In the data rows, 500 means zero.
Some points, one per row:
array([530, 590, 734, 647, 552, 493, 522, 468, 431, 454, 420, 442, 443, 377, 435, 494])
array([378, 414, 373, 377, 396, 376, 399, 464, 468, 496, 477, 410, 402, 376, 374, 374])
array([378, 661, 373, 784, 374, 818, 676, 459, 416, 650, 373, 389, 556, 501, 388, 667])
array([614, 813, 400, 999, 374, 863, 836, 501, 471, 603, 373, 372, 530, 485, 423, 828])
array([628, 539, 373, 999, 374, 761, 999, 485, 377, 551, 373, 576, 782, 850, 512, 861])
array([439, 597, 373, 869, 374, 576, 616, 375, 376, 639, 373, 372, 569, 410, 374, 446])
array([629, 631, 504, 635, 374, 450, 503, 375, 546, 612, 373, 428, 626, 496, 374, 537])
array([448, 557, 373, 484, 374, 542, 415, 375, 606, 620, 465, 779, 716, 763, 506, 634])
array([601, 632, 373, 488, 374, 732, 653, 885, 999, 716, 373, 406, 372, 376, 405, 374])
array([378, 525, 373, 503, 374, 376, 377, 375, 376, 529, 469, 670, 597, 593, 374, 441])
array([378, 372, 373, 660, 374, 533, 512, 375, 376, 371, 373, 372, 465, 467, 374, 374])
array([711, 372, 588, 488, 374, 494, 702, 375, 415, 371, 445, 498, 608, 829, 374, 568])
array([707, 372, 473, 377, 374, 376, 753, 412, 376, 371, 471, 474, 714, 987, 506, 598])
array([586, 372, 562, 405, 374, 376, 541, 384, 455, 371, 514, 553, 500, 624, 374, 490])
array([492, 514, 650, 553, 560, 499, 576, 509, 376, 371, 493, 547, 440, 537, 526, 492])
array([756, 386, 657, 411, 410, 376, 662, 501, 528, 386, 772, 901, 803, 999, 706, 786])
array([463, 410, 494, 456, 466, 379, 472, 420, 423, 383, 659, 796, 782, 836, 531, 400])
array([378, 447, 373, 377, 374, 376, 377, 396, 493, 537, 676, 503, 388, 376, 374, 374])
array([600, 658, 391, 789, 705, 924, 767, 883, 852, 681, 590, 566, 372, 376, 374, 374])
array([545, 644, 415, 529, 577, 615, 389, 497, 699, 520, 569, 714, 584, 376, 527, 374])
array([861, 596, 811, 491, 440, 458, 688, 550, 718, 539, 746, 716, 761, 914, 664, 842])
array([823, 379, 708, 539, 406, 376, 639, 375, 384, 371, 404, 398, 610, 759, 374, 627])
array([445, 450, 396, 450, 464, 430, 567, 670, 664, 679, 652, 576, 472, 492, 374, 374])
array([731, 531, 593, 420, 374, 471, 518, 483, 608, 384, 504, 711, 684, 757, 576, 647])
array([534, 676, 612, 533, 374, 510, 377, 442, 523, 471, 544, 635, 519, 567, 416, 476])
array([378, 418, 373, 377, 374, 447, 463, 398, 413, 371, 373, 616, 496, 598, 374, 374])
array([692, 796, 604, 558, 402, 562, 388, 442, 485, 382, 428, 676, 592, 636, 628, 685])
array([533, 644, 481, 495, 440, 561, 556, 637, 760, 631, 716, 747, 556, 546, 459, 431])
array([519, 551, 453, 478, 477, 392, 377, 457, 562, 516, 520, 506, 516, 479, 389, 429])
array([536, 722, 581, 672, 779, 934, 822, 786, 805, 873, 572, 493, 656, 392, 603, 541])
array([480, 553, 466, 556, 552, 674, 629, 660, 545, 519, 438, 372, 372, 376, 439, 379])
array([481, 516, 373, 377, 374, 376, 388, 461, 379, 371, 373, 372, 469, 548, 616, 641])
array([477, 535, 457, 513, 484, 376, 453, 495, 507, 524, 588, 438, 440, 483, 405, 374])
array([430, 473, 426, 377, 584, 650, 546, 523, 453, 371, 390, 436, 523, 536, 646, 571])
array([439, 383, 373, 377, 542, 548, 449, 532, 604, 586, 535, 555, 493, 477, 462, 374])
array([408, 422, 373, 377, 381, 444, 397, 490, 617, 535, 585, 603, 590, 538, 447, 387])
array([423, 484, 373, 393, 428, 427, 430, 517, 392, 438, 373, 514, 372, 440, 491, 487])
array([491, 607, 569, 452, 464, 417, 377, 399, 530, 522, 462, 548, 437, 442, 447, 567])
array([378, 456, 404, 459, 639, 588, 687, 621, 609, 661, 713, 604, 608, 595, 393, 374])
array([567, 439, 373, 441, 515, 825, 638, 780, 840, 562, 392, 455, 372, 376, 465, 420])
array([401, 570, 656, 517, 582, 489, 393, 375, 376, 390, 402, 518, 580, 532, 570, 507])
array([504, 605, 552, 607, 694, 511, 494, 630, 534, 464, 595, 568, 571, 593, 575, 498])
array([580, 672, 779, 693, 776, 523, 434, 497, 425, 416, 526, 558, 541, 558, 660, 650])
array([378, 529, 515, 510, 599, 471, 387, 461, 450, 517, 542, 487, 502, 465, 374, 374])
array([378, 500, 405, 454, 515, 481, 503, 504, 376, 502, 410, 394, 437, 531, 478, 392])
array([415, 561, 405, 453, 502, 594, 667, 759, 628, 648, 587, 528, 540, 577, 580, 536])
array([378, 483, 422, 420, 483, 438, 453, 523, 451, 578, 611, 601, 539, 492, 433, 374])
array([473, 551, 616, 591, 411, 376, 385, 386, 478, 583, 639, 554, 482, 476, 584, 511])
array([378, 396, 620, 729, 483, 455, 448, 469, 420, 713, 553, 418, 372, 376, 374, 374])
array([378, 442, 503, 452, 374, 446, 559, 469, 564, 606, 664, 568, 575, 417, 395, 388])
array([378, 501, 527, 626, 708, 688, 666, 503, 497, 482, 467, 401, 435, 376, 374, 374])
array([586, 641, 629, 500, 583, 474, 462, 562, 608, 564, 577, 493, 591, 568, 564, 583])
array([648, 660, 658, 619, 716, 676, 698, 713, 616, 548, 396, 402, 447, 551, 644, 754])
array([437, 461, 437, 377, 382, 376, 377, 375, 451, 386, 466, 424, 413, 376, 390, 374])
array([378, 472, 373, 404, 374, 462, 377, 474, 376, 488, 373, 519, 372, 428, 374, 374])
array([564, 550, 521, 377, 564, 544, 377, 375, 468, 489, 373, 537, 372, 498, 680, 533])
array([517, 598, 633, 627, 649, 641, 522, 615, 530, 603, 669, 743, 631, 588, 579, 509])
array([549, 669, 621, 547, 682, 737, 500, 453, 602, 409, 531, 506, 469, 616, 585, 548])
array([668, 648, 551, 441, 725, 698, 547, 421, 630, 371, 373, 372, 569, 647, 728, 649])
array([378, 403, 395, 377, 416, 376, 377, 375, 376, 397, 456, 403, 454, 502, 508, 510])
array([378, 372, 470, 413, 596, 376, 377, 436, 376, 371, 465, 372, 372, 376, 374, 374])
array([378, 372, 484, 377, 423, 376, 377, 375, 437, 645, 601, 597, 676, 410, 512, 493])
Here are 16 more points, each followed by its number:
array([378, 372, 577, 512, 745, 579, 604, 619, 376, 371, 457, 472, 462, 376, 551, 673]) 0
array([453, 499, 670, 603, 692, 723, 625, 557, 561, 640, 503, 656, 532, 599, 629, 657]) 1
array([378, 372, 373, 377, 464, 394, 377, 426, 376, 514, 467, 408, 372, 392, 455, 416]) 2
array([378, 372, 521, 586, 739, 606, 673, 525, 376, 424, 373, 372, 443, 400, 577, 547]) 3
array([378, 372, 381, 461, 717, 457, 419, 562, 376, 371, 390, 421, 372, 376, 451, 527]) 4
array([488, 372, 530, 377, 678, 421, 377, 606, 376, 414, 439, 372, 372, 376, 374, 615]) 5
array([551, 372, 415, 456, 543, 403, 616, 691, 566, 430, 386, 372, 372, 376, 374, 374]) 6
array([378, 372, 487, 377, 397, 376, 582, 445, 461, 460, 463, 391, 437, 474, 374, 374]) 7
array([595, 469, 503, 469, 515, 527, 446, 500, 383, 409, 373, 372, 430, 538, 419, 513]) 8
array([652, 549, 508, 470, 473, 545, 612, 681, 712, 833, 591, 425, 560, 549, 435, 460]) 9
array([573, 372, 531, 421, 571, 407, 465, 604, 446, 372, 412, 526, 569, 683, 687, 662]) 10
array([413, 372, 619, 512, 755, 594, 677, 720, 376, 371, 518, 620, 562, 640, 617, 703]) 11
array([380, 372, 709, 541, 692, 378, 447, 383, 376, 371, 496, 601, 482, 477, 620, 701]) 12
array([432, 372, 650, 505, 578, 386, 531, 420, 376, 371, 388, 456, 443, 498, 515, 602]) 13
array([378, 372, 441, 377, 374, 376, 420, 572, 376, 458, 373, 372, 407, 433, 515, 374]) 14
array([378, 372, 373, 377, 447, 555, 465, 644, 537, 441, 373, 372, 544, 617, 694, 374]) 15
Which two of these numbered points are nearest to each point below, looking only along the 6 directions in which the first points spread most? Their numbers follow each, nearest first.
array([378, 500, 620, 628, 466, 569, 659, 558, 376, 562, 373, 372, 372, 376, 374, 396]) > 3 4
array([394, 372, 540, 597, 743, 376, 377, 562, 383, 397, 689, 487, 372, 376, 460, 539]) > 5 4
array([580, 616, 699, 602, 597, 595, 535, 711, 629, 669, 628, 675, 683, 689, 742, 692]) > 1 11
array([378, 378, 373, 425, 527, 611, 618, 757, 476, 517, 373, 372, 372, 376, 477, 374]) > 6 15
array([776, 594, 791, 622, 706, 466, 667, 392, 502, 508, 373, 372, 493, 376, 416, 506]) > 0 3
array([441, 505, 634, 661, 816, 671, 728, 600, 509, 471, 438, 372, 382, 376, 397, 473]) > 3 0
array([574, 375, 425, 377, 405, 376, 377, 375, 492, 371, 400, 372, 372, 406, 434, 374]) > 14 2
array([378, 372, 373, 404, 614, 463, 410, 470, 398, 401, 569, 599, 566, 479, 464, 438]) > 7 2
array([378, 396, 373, 377, 523, 471, 394, 375, 431, 371, 496, 479, 485, 572, 374, 374]) > 7 14
array([610, 684, 731, 599, 532, 564, 528, 623, 464, 538, 481, 509, 568, 502, 639, 821]) > 1 11
array([511, 473, 373, 377, 417, 576, 377, 375, 842, 371, 387, 466, 591, 580, 504, 472]) > 15 8
array([507, 441, 443, 454, 438, 656, 572, 613, 580, 621, 614, 630, 506, 492, 374, 374]) > 9 15
array([528, 390, 449, 377, 377, 561, 533, 510, 523, 524, 440, 453, 485, 596, 381, 507]) > 15 7
array([683, 480, 373, 689, 507, 799, 578, 586, 508, 497, 373, 372, 372, 376, 374, 488]) > 3 6
array([693, 372, 465, 377, 374, 376, 469, 574, 415, 371, 373, 372, 372, 376, 480, 415]) > 14 15
array([422, 540, 515, 512, 445, 453, 495, 587, 716, 725, 749, 632, 519, 475, 374, 374]) > 9 1
array([378, 435, 508, 467, 541, 562, 502, 446, 396, 471, 380, 372, 372, 376, 374, 374]) > 4 5
array([613, 608, 486, 753, 374, 497, 462, 375, 443, 371, 373, 372, 372, 376, 374, 509]) > 8 13
array([378, 444, 426, 398, 374, 376, 377, 444, 376, 449, 435, 494, 416, 430, 374, 418]) > 2 14
array([417, 497, 373, 377, 431, 460, 377, 375, 425, 371, 373, 372, 445, 407, 411, 443]) > 14 2
array([466, 547, 373, 711, 374, 516, 681, 462, 733, 706, 373, 445, 675, 376, 398, 439]) > 9 15
array([546, 694, 733, 590, 687, 421, 422, 375, 393, 459, 531, 419, 406, 471, 502, 501]) > 12 13
array([415, 474, 506, 424, 421, 539, 468, 616, 567, 552, 506, 469, 582, 529, 596, 473]) > 15 9
array([378, 638, 534, 686, 601, 546, 377, 375, 376, 478, 373, 372, 372, 376, 420, 374]) > 4 5
array([565, 487, 457, 377, 394, 390, 377, 375, 569, 371, 613, 427, 447, 476, 498, 430]) > 14 15
array([728, 544, 672, 402, 704, 611, 541, 389, 630, 371, 377, 463, 651, 789, 726, 654]) > 10 11
array([634, 565, 713, 565, 577, 487, 626, 559, 613, 639, 542, 499, 611, 405, 495, 559]) > 1 9
array([472, 409, 538, 629, 628, 471, 377, 485, 376, 371, 426, 490, 399, 571, 569, 577]) > 13 8
array([530, 372, 478, 377, 387, 376, 377, 375, 376, 373, 578, 609, 685, 696, 732, 663]) > 10 12
array([488, 372, 373, 377, 621, 586, 608, 738, 606, 371, 425, 372, 372, 376, 496, 374]) > 6 15
array([513, 372, 435, 412, 550, 523, 545, 590, 596, 404, 677, 424, 430, 570, 619, 374]) > 15 6
array([470, 372, 444, 737, 374, 392, 504, 375, 390, 577, 566, 702, 625, 517, 374, 587]) > 7 13
array([407, 448, 373, 377, 374, 376, 449, 392, 393, 510, 540, 486, 587, 598, 557, 578]) > 7 8
array([909, 389, 572, 625, 845, 376, 789, 375, 504, 532, 529, 461, 798, 376, 702, 518]) > 11 1
array([804, 372, 572, 505, 416, 376, 679, 375, 480, 500, 547, 572, 731, 678, 421, 625]) > 10 11
array([587, 708, 745, 619, 654, 474, 474, 529, 569, 558, 648, 631, 591, 506, 559, 617]) > 1 12
array([523, 606, 698, 650, 596, 462, 547, 578, 521, 672, 853, 685, 745, 637, 644, 648]) > 1 11
array([574, 372, 722, 420, 529, 424, 477, 375, 376, 371, 515, 493, 427, 541, 551, 584]) > 13 12
array([506, 630, 573, 601, 613, 425, 393, 491, 438, 561, 533, 508, 593, 516, 571, 545]) > 12 1
array([670, 372, 373, 377, 374, 462, 449, 403, 619, 643, 485, 551, 654, 671, 374, 434]) > 15 7
array([483, 527, 438, 377, 374, 376, 377, 620, 524, 545, 483, 427, 463, 523, 493, 458]) > 15 14
array([610, 760, 682, 691, 737, 803, 659, 568, 452, 549, 373, 398, 619, 376, 706, 722]) > 1 0
array([378, 420, 592, 377, 406, 509, 377, 375, 390, 371, 538, 678, 372, 482, 374, 448]) > 2 14
array([417, 514, 515, 542, 675, 421, 555, 467, 539, 521, 494, 372, 403, 376, 374, 374]) > 4 5
array([379, 481, 500, 691, 652, 627, 542, 466, 383, 592, 526, 420, 439, 419, 374, 374]) > 3 0
array([510, 519, 537, 504, 374, 408, 380, 629, 438, 507, 552, 626, 506, 630, 717, 583]) > 10 12
